(in the rows, 100 means zero)
First come named moves, each a turn or a mirror, each shown by rows before and after it. For each pair of rows after them, which moves, in which order, take the first row to the second? The first pair is done for you.
move V:
125,106,87,108,100,93,98,94,56,91,89,90,104,73,98,97,86,97,115,95,107,105,81,98 -> 68,109,119,101,116,100,110,106,133,121,91,108,101,114,102,96,105,93,82,88,113,93,114,110
113,80,79,133,100,78,131,75,33,77,110,103,109,89,96,114,73,100,90,85,99,91,72,110 -> 52,79,115,134,110,85,145,83,109,104,109,123,106,140,96,112,90,97,53,78,110,80,106,120
93,89,110,82,91,95,94,128,118,114,106,103,84,127,117,101,109,97,108,93,83,94,111,104 -> 122,82,92,83,81,93,93,122,78,101,108,91,87,101,122,101,99,101,118,94,77,103,92,94
move P:
67,130,137,85,80,102,134,112,139,128,141,100,71,149,85,85,115,102,61,83,92,102,111,111 -> 145,113,106,59,45,96,117,113,62,91,148,71,70,109,91,84,95,104,101,92,75,111,68,89
99,113,102,120,97,109,103,90,93,112,91,109,81,102,98,92,99,104,91,127,100,110,92,76 -> 101,114,100,121,98,104,105,91,94,110,94,105,77,104,95,94,94,104,88,127,97,107,97,74
86,108,98,87,103,124,80,141,106,80,78,122,123,115,136,113,85,109,91,103,87,78,90,106 -> 80,88,96,103,99,76,113,127,105,102,97,117,104,130,123,117,77,93,63,87,88,63,100,114
move X:
106,146,121,137,111,91,98,64,72,103,93,99,115,80,96,99,102,94,82,123,121,129,95,106 -> 103,148,117,137,115,92,100,64,74,100,93,102,114,82,97,97,100,95,82,122,123,125,94,109
112,87,101,77,81,115,100,118,77,80,93,97,101,104,102,101,90,107,117,87,69,78,83,90 -> 77,96,115,89,104,123,110,122,104,91,87,117,107,122,93,105,94,103,102,79,75,71,95,100
76,76,123,112,85,111,121,122,130,90,74,119,98,147,106,116,91,90,90,100,85,95,106,100 -> 130,68,104,91,55,98,111,118,86,78,91,92,84,112,118,110,89,92,119,110,83,108,86,81
move T:
87,103,96,124,117,107,126,114,121,82,93,117,109,135,82,110,84,99,79,115,103,91,93,112 -> 87,102,102,103,110,116,118,116,144,91,101,115,98,138,96,108,96,97,84,122,100,92,100,108
98,118,87,115,123,93,74,90,83,95,106,88,130,74,105,100,100,124,112,111,111,122,117,93 -> 114,79,80,104,109,63,105,113,77,84,109,90,129,100,93,115,77,109,92,87,95,97,109,94
116,94,118,45,72,133,73,121,122,88,91,99,95,107,124,97,100,95,117,111,83,104,95,77 -> 111,131,101,108,112,141,62,89,78,85,81,103,120,56,105,95,96,111,127,122,107,118,92,91
113,120,101,110,109,112,73,79,85,89,98,92,103,77,105,83,107,111,117,105,110,119,100,93 -> 121,88,88,118,102,81,104,97,69,73,97,94,102,91,89,100,79,101,94,86,95,98,90,99
Pairs:
Each pair is 2 to 3 moves apart.
52,106,97,135,116,122,119,95,133,111,101,131,115,64,82,88,130,93,106,129,129,121,125,145 -> 119,85,66,117,84,114,104,100,60,73,106,108,116,29,83,95,105,93,135,132,108,130,84,128 => P then X then P
94,104,107,96,85,132,77,100,86,79,64,130,93,86,116,89,108,95,113,94,73,116,66,111 -> 89,93,98,125,93,105,99,89,57,82,69,131,91,83,99,101,89,89,89,81,80,102,62,121 => T then P then V
103,110,91,116,105,132,102,113,64,97,89,102,106,81,76,108,65,76,94,99,89,100,66,107 -> 86,93,105,107,99,109,125,117,101,120,101,101,83,114,76,108,69,63,70,83,93,90,85,113 => V then P then V
77,125,115,158,145,94,116,83,106,130,103,106,113,126,83,102,116,94,102,104,124,87,115,131 -> 157,87,86,107,89,95,95,112,49,75,95,87,117,104,101,111,88,89,138,106,82,88,65,99 => T then P
109,94,83,108,104,83,103,93,85,103,118,74,84,104,100,105,101,100,95,95,106,98,105,95 -> 101,113,94,99,108,106,85,91,103,106,115,79,90,96,114,98,113,108,105,109,115,112,108,94 => T then T then P
109,81,82,121,97,86,126,102,66,87,105,107,97,89,71,108,77,96,94,91,96,78,75,113 -> 101,98,85,111,106,124,96,113,78,70,82,117,120,84,77,105,85,102,114,100,89,90,69,112 => X then P
136,95,81,77,62,102,111,107,58,95,105,75,82,78,106,123,90,107,110,89,102,98,81,79 -> 120,84,78,94,73,93,130,116,57,88,95,86,91,93,89,137,77,106,92,72,94,82,81,90 => X then P
124,85,74,100,76,94,107,90,49,93,100,97,113,70,93,102,79,95,112,92,75,107,82,96 -> 98,63,99,67,68,105,116,122,111,97,96,115,106,116,102,102,84,86,93,80,58,92,99,97 => X then V then T
115,65,91,71,81,53,125,112,88,99,114,91,82,116,91,104,88,77,76,92,85,83,93,92 -> 118,84,81,90,101,110,89,125,64,61,69,112,128,89,89,105,80,90,104,97,71,85,71,93 => P then T then T
66,127,115,113,103,92,91,70,109,137,115,100,93,116,95,99,113,96,93,108,124,141,119,104 -> 63,121,105,136,121,112,90,87,85,106,80,125,124,112,69,113,90,98,88,95,106,124,99,113 => T then P then X
71,105,116,104,133,112,91,105,138,97,88,120,122,112,95,73,87,106,79,110,114,91,113,111 -> 117,101,100,85,115,122,71,109,94,69,83,108,129,83,108,66,79,115,113,122,98,99,85,92 => P then P
86,131,107,118,113,98,91,71,115,136,118,100,96,78,105,91,119,111,95,125,122,115,110,107 -> 89,122,114,95,97,98,90,78,133,133,119,97,87,95,119,89,126,110,98,123,116,118,114,100 => T then T then T
100,74,83,115,89,56,140,91,88,112,117,99,82,118,88,114,73,88,77,77,101,80,101,105 -> 98,93,77,144,109,64,131,77,64,115,117,98,89,99,81,112,78,93,84,86,111,90,102,107 => T then T then T
81,102,100,133,110,109,101,113,108,73,63,121,126,126,82,105,87,101,78,72,73,85,104,124 -> 105,84,109,80,75,110,92,134,124,72,75,106,106,135,112,101,94,94,94,77,56,93,100,108 => V then T
63,121,112,144,134,92,110,74,111,140,115,111,97,97,82,93,117,96,75,100,126,101,119,123 -> 59,94,132,94,105,113,106,117,157,122,102,120,97,135,101,94,119,88,68,92,94,90,121,112 => T then P then V
133,61,81,95,86,82,132,120,79,63,78,101,115,125,98,103,76,111,77,100,93,90,89,88 -> 113,69,93,85,80,55,139,97,118,107,114,85,80,130,112,92,102,107,66,108,118,103,114,90 => V then T then P
87,98,90,104,123,116,88,111,87,83,81,107,110,94,79,100,76,101,93,94,87,83,71,113 -> 66,93,106,93,116,99,99,109,121,106,96,106,91,121,84,99,86,97,74,88,93,76,93,112 => P then X then V
76,106,116,95,104,118,97,119,138,105,92,111,100,122,105,97,107,104,76,95,101,88,102,100 -> 104,126,91,122,115,103,86,80,79,111,106,90,101,77,100,92,106,116,102,111,122,108,89,102 => P then T then T
124,134,99,119,96,89,102,75,44,108,119,74,85,67,83,95,109,122,115,101,109,111,101,89 -> 88,93,125,92,77,68,134,109,113,124,119,89,63,133,80,105,111,104,75,76,91,81,123,92 => T then V
107,57,84,105,102,100,124,130,89,63,71,121,112,115,67,126,72,86,80,73,74,65,88,100 -> 131,59,75,88,88,88,117,126,74,62,85,107,105,105,76,127,72,86,93,76,71,74,76,91 => V then X
95,78,121,75,90,131,91,127,143,86,78,124,106,125,106,113,102,97,95,96,73,96,103,101 -> 127,76,93,109,85,54,131,81,72,116,128,88,77,90,90,117,88,93,84,95,104,98,100,106 => T then P then X
87,78,132,66,64,139,112,175,144,74,71,116,116,141,113,75,100,126,103,98,82,106,135,79 -> 78,130,136,85,86,139,90,123,147,118,100,92,106,98,128,54,136,139,124,133,128,140,150,84 => P then T
91,98,106,65,109,108,115,102,144,114,101,118,86,116,120,97,122,100,95,108,96,114,93,88 -> 134,79,78,74,97,82,129,96,83,99,109,96,85,92,107,103,94,102,102,105,91,106,72,86 => P then X then V
134,78,78,76,91,71,135,94,94,106,159,69,71,118,91,114,101,91,94,95,92,122,105,98 -> 112,131,75,130,147,138,97,83,73,76,106,103,131,84,75,112,100,112,116,111,99,135,97,110 => P then V then T
67,83,109,86,109,109,109,121,127,95,103,129,77,135,90,121,87,102,84,93,93,78,123,111 -> 60,110,99,130,141,116,96,97,97,96,92,130,93,99,72,119,86,109,96,102,111,88,123,124 => T then T
79,120,114,114,111,77,111,88,121,121,106,94,87,100,107,92,120,99,91,99,122,99,110,102 -> 83,100,112,114,97,64,124,98,118,117,107,95,84,110,104,96,113,97,82,86,109,87,109,106 => T then T
91,125,127,83,102,104,84,99,143,135,135,93,94,99,123,87,126,101,122,112,112,115,116,90 -> 96,100,126,66,87,90,103,113,147,127,137,92,86,120,123,97,115,93,111,100,98,98,114,87 => T then T then T
97,102,117,59,80,105,106,109,153,118,122,87,74,116,134,88,123,95,106,110,97,109,130,109 -> 119,91,113,51,69,89,105,107,131,115,128,77,68,108,136,89,119,96,112,107,97,109,123,103 => X then P
74,113,126,93,106,102,106,105,119,111,99,116,98,105,109,105,103,85,79,89,101,83,101,118 -> 73,132,118,108,115,119,90,106,100,100,88,123,113,83,111,101,103,96,95,97,102,91,92,117 => V then P
112,106,93,47,101,98,85,98,75,95,130,81,90,86,114,62,111,95,128,83,119,118,102,68 -> 79,87,98,65,105,67,128,107,92,111,138,92,80,123,92,77,103,78,89,63,121,93,119,86 => X then P then V
92,87,101,85,90,88,117,98,107,111,118,95,88,114,90,102,105,89,85,84,96,98,102,100 -> 88,120,100,104,113,121,86,87,100,102,99,104,109,87,96,94,117,105,107,101,109,114,99,101 => P then V then T
